Rows are one point carried round by a steady rotation, each followed by how many steps it has turned.
The counts run from 0 to 338.
[ -2   1   0  -6 -21   3 -27  -3   3  11 -13 -17  24  -2  -3   8  27  -7
  -1   3  22   1  -2   0   2   0  -4 -13   3  10   5  -1   6  -6  -5   2
   3   7   4   0  12   5  -7 -11 -11]  184
[ 13  -7  -8   6  -4 -14 -19  -1   5  -5  12 -14  -3  16   1 -11   4   2
  26   0  11 -17  -3   6   6 -11  15  -7  -1 -16  -1 -18   8   3   6  14
   6  -8  -6   0  10  -1   6   4  -7]  239
[ 16  -1   1  14  -9 -16  -7  -6  -7  14  12 -24   5   6  -7 -13   8 -18
   1   4  17 -11  13  -2 -10  -8  -7  -6   8 -17  -5  -4   8  -1  13   2
  -7   4  -7  -1  12   5  12  -2  11]  25
[-10  13   0  15  -3  -7 -15 -11   1  10  -5 -18   6  -9  -8  -2  12 -16
  17   8   4  -5  -5  -2   0  16  16  -6  26   8   8 -11   9  -1  -3  10
   9   2  -5 -16  -4  -1   0   5  -1]  301
[ 20   4   9  15  -8  -9  -7 -13  -6  17   2 -27  -2  -1  -7 -21  -4 -17
   7  10  15  -9   6   2  -5   2   5   3   0 -20   4 -13   9  -5   4   5
  -6  -1   0  -6   9   7   6   6   6]  24
[ 18   3   6   6 -15  -8 -12 -14 -15  17  -4 -24   7  -4   2  -7  17  -3
  -2  -5  27  -1   8  -3  -2  -5 -12 -13  -6  -6  -2 -11  -9  -9   4   1
  -2 -11 -10  -9  11   8   8   5 -10]  336
[ -4  10  -6  -9  -4 -22 -30  15   5   1  -2 -11  10   3  -4  -6   8   8
  27  -3   1  -5  -9  -4   0  -4  14  -6  11   1 -12   2  10   3   7   1
   5  10  -5  11  10  -5   0  16  -6]  193
[ 15   5  14  13   5 -14  -9  -3  -7  10   2 -21  -8   5   2 -24 -10 -10
  18   9   8  -5  -5  -4  -4   5  13  11  -5 -21  10  -8  10  -2   6   1
  -9  -1   7  -8  10   1   4  16  -5]  23
[ 12 -21  15   2  -5   4 -25  -5  13   6   1 -15  11  -3   4  -4  18  -7
   5   5   4   7  -4  -7   8  -1 -13  -8  -5   1  16  -4   8  -3   3   7
 -12 -12  14  -7   0   5   7   0 -23]  144
[ -7   4  -5   1  -6  -4 -18  19  -1   6  -7 -11  16  -3   8 -18   8 -12
  15  12  -7  -4 -12  -6 -12   0   2  12  13 -12  -7  -5   7   6  14 -13
   1  18   8  -2  13  -2   0   0   0]  287
[  2   6  12   4   1 -12 -23   9 -17   0 -18 -19   3  -8   9 -19   8 -13
  -5  13   8   8   1  -7 -13  -3   5  17   3 -12  -4  -2   1  -4   2  -7
  -6  21   3  -8  16   2  -3   3  -7]  202
[ 10  -1  10   6  -5 -25 -10   4 -12   7  -5  -1  15   3   6  -1  29  -4
  -1  -5  14   0  12  -2  -9 -15  -6  -8   4  -8 -17  -6 -12   2  23   3
  -3 -16 -15 -10   8   0   9  -2  -4]  119
[ -6  10  14 -10  -8  -7 -30  -3 -10   5  -7 -20  10  -6 -15  -6  12  -2
  14   2  13  10   9   5  22   4   3 -11   6   3   4   8   7  -6   0   6
  -5   3   0   2   6  -4   1   7 -17]  191
[  3   3  -1  -2 -18  11  -1   8  12  14  -6  -9  21   6  16  -5   4 -10
  19  20   7 -12 -17   6  -2 -12   5  -9   0  -7 -15 -20  -3   3  -5   4
  -1   0   5  -7  16  -2  -3  -1  -2]  266
[-10   2  14  -8  -5  -2 -20  11  -5   0   2 -14  17  10  -5 -20   6  -9
  23   7   7  10  12   8  24  -1  -1   2   6 -17  -9   3   8  -2  11  -5
  -7   4   8  -3  13 -10   3  -1  -6]  284
[ 13  -1  13   0   7 -12  -2  14  -5   0   0  -1  17   8  15   0  17  -2
  13  -8 -10   5  -7  -2   5 -10  -9 -13   8 -12  -9 -13  -4   5  14  13
  -8 -13  -5 -13   5   4  16   9 -14]  252
[ 18   0  -4  -1 -15 -19 -25 -13  -1   1   2 -14   5  -7  -1   9  28   8
   7  -6  17  -5   1  -7   0  -8  -7 -12  -3   1   4  -9   4   0  12   3
   5 -10  -8  -5  12  -3   4   2 -20]  13
[  9  21  -3   0 -17 -10 -21  -2  -3  10 -15 -12   8 -11 -14   1  14  -1
   8   5  -9   0 -23  -3  -1   5  12  -6   5   2   6 -11   7  -8 -11  15
  -4   7   7  -4  13   4   4   3 -10]  188
[ -9  -2  19   9   2 -10 -19  -4  -9   9 -20 -20  14 -14   1  -8  20  -5
   6   6   3  16  -4  -4   8   6  -9  -4  12   0  -7   0  -3 -11  -3  -4
  -5   3   6 -13  -1   5  -2   6 -17]  296
[  9  16  -6  12  -5 -13 -19   0 -11   3 -12 -11   1  -9   4   3  20  -9
  -1  -4   5  -6 -14 -12 -20   3  12  -3  13   5   5 -20   4  -4   1  14
   8   5 -13 -12   4   8   6   6 -10]  208
[  9   6  10  15   7 -28 -15   1 -19  -5  -9 -12   3 -12   5   4  25  -7
  -3   2   5   6  -5  -8 -18   1   3   5  17   0   7  -7   5  -2   6   6
  -3   8  -3  -8   4   8   5   4 -13]  209
[ 19   6  -5   4  -8  -9 -24   2  -2  -1  -1 -10  -3  12   4 -20   6  -5
   7   6  21  -9  -5 -13  -5  -3   9   4 -15  -9   1 -26  -3  -5   1   1
  11  -5  -6 -20  11  -3  -2   4  -9]  332
[ -5 -15  19  15   9  -8  -5   1  -3   8   2 -22  18  -6  12  -6  17 -12
  14  -5   3   0  -6   7  -5  -4   1 -10  20  -6   4   5   4   6  11   6
  -9   0   2  11  -5  16  15   3  -8]  256
[ -8  -1  -6  -3 -13  -4 -25   2  10  11  -1 -11  21   5  -9  -1  16   3
  33  -8   5 -10 -14   7  13  -2  10 -19  10   2  -2  -2   7  -2   5   8
   7  -5   3   7   7  -2   8   3 -13]  278
[ -2   9   0   8 -14 -24  -5 -13  13  11   0 -13   8  13 -10   0   6   5
  17  19  18  -5  -1   2   0  -8  18  -9   7  -3  -9  -7   1  -4  -2   6
   6  -7  -4 -12  17 -14  -5   2   0]  1
[ 11   2  -1  12 -16 -21 -23 -13   2  18  -4 -15   0  -9 -23   0  15  -2
   4   5   5  -5  -7  -8 -11   0  15  -4  11   5  11   0   8  -2   5  14
  -4  -4   1   2  11   1   9   4  -1]  321
[  9  -5   3  -9  -8 -10  -7   9  -7  -5   6  -4  27  13  16   4  22   0
   8  -8  12   0  -7   2  -1 -14  -6  -8   2 -11   4  -2   8  -3   5   0
 -11   5  13   7  22   5   3  -5 -18]  53
[ -3  -4  17   4   1   8 -10   7  -9  14 -12 -20  23  -7  16  -8  18 -18
   0  -4   2   5  -9 -11 -10   3 -13  -4   7  -7   7  -1   2  -4   6  -7
 -14   5  15  -3   3  16   7   5 -14]  163
[  7 -13  30  11  11 -15  -3  -4  -2   8  -1 -23  16  -5  14  -1  12 -10
   4  -2  11   9  -2  -1  -7  -3  -1 -11  11  -2   9   5  10  -2   1   6
 -18   1   6   9  -7  15  10  12 -11]  38
[ -4   3   2  -2   2  -9 -17  21  -2   3   0  -9  18  11   3  -8  13   2
  24 -15  -8  -1 -15   2   4  -5  12  -7  12  -8   2   3   9  -1   7   6
  -8   4  11  14  11   4  10  17 -18]  61
[  7 -11   9  16  -3 -16  -7 -17  11   6   6 -25   5  -8   6   0   4 -10
  18  19  17 -12  -3   5  -9  -3   4 -11  13  -3  -4  -9  14   8   7   5
  -1  -2  -6   0  -5   5   7  -4   7]  130
[  8  12   0   3  -8 -24  -2   7   0   5   4  -4   1   7   2   0   2  -7
  12  18  15 -10  -4   5 -16 -13  27   2   9  -5  -7  -8   1   4   8  16
  -4  -5 -11  -8  24  -6   5   1   9]  220
[-10   7   3   5 -10   7 -11  -4   9  10   1 -22  17   6  -4  -4   5 -25
   8  20  18  -4  -4   4  -1   8  16  -5  12   1  12  -6  15  -7 -12   2
  -1  13  13  -5  10   0  -6  -8   5]  176
[ -1 -10   2  -1 -12 -26 -17  -2   4   0   5 -16  13  -1   9   1  16   2
   2  18  23  -1   6  -4 -16 -14  -7   0   4  -1 -10   2   4   6  15 -11
  -3   3   0   0  15 -10  -3  -2  -4]  6
[ -5  19  -1  -6 -10  -4 -24   9  -9   2  -3 -15   3  12  -4 -16   5  -7
  15   3  21   1  15   2  12   0  15   1   0 -10  -2  -8  -1  -8   1   4
   8   5  -4 -15  20 -11  -7   9 -14]  199
[  8   4  15   7   3 -25   1   5   3   9   6  -1   8   5   3   2   9   0
  25   3   0  -5  -2  -2  -5  -3  14 -11  16  -5  -8  -8   3  11  20  10
  -9 -21  -8 -10   5  -5  14  17  -4]  127
[ 13  -8  14   1  -4 -10 -21   3  -6   2   0  -5   0 -13  12   5  20 -10
 -10  11   3   7   0  -4 -13  -9  -1   7   5   3  14  -3   6   8   8  14
 -21 -12   6  -6  12   2  15   2 -18]  229
[ -4  15  11  -3  -4   8 -14  15 -12  -5 -12  -1  21  16  13 -11  17 -14
   8   0  12   5  -3   3  12   2  10   0  -2  -8  -1 -20  -7 -10  -4   9
   2   2   2 -19  15   0  -2  -1 -17]  74
[-10  -7   2   7  -3   7 -23   9  -3   8 -13 -20   9  -6   5 -24  13 -18
   3  16  -3   4  -9  -6  -6   0  -4  15   6 -12  -1  -2   5  -3   3 -10
  -5  15  16 -12  14   1  -2  -2  -9]  288
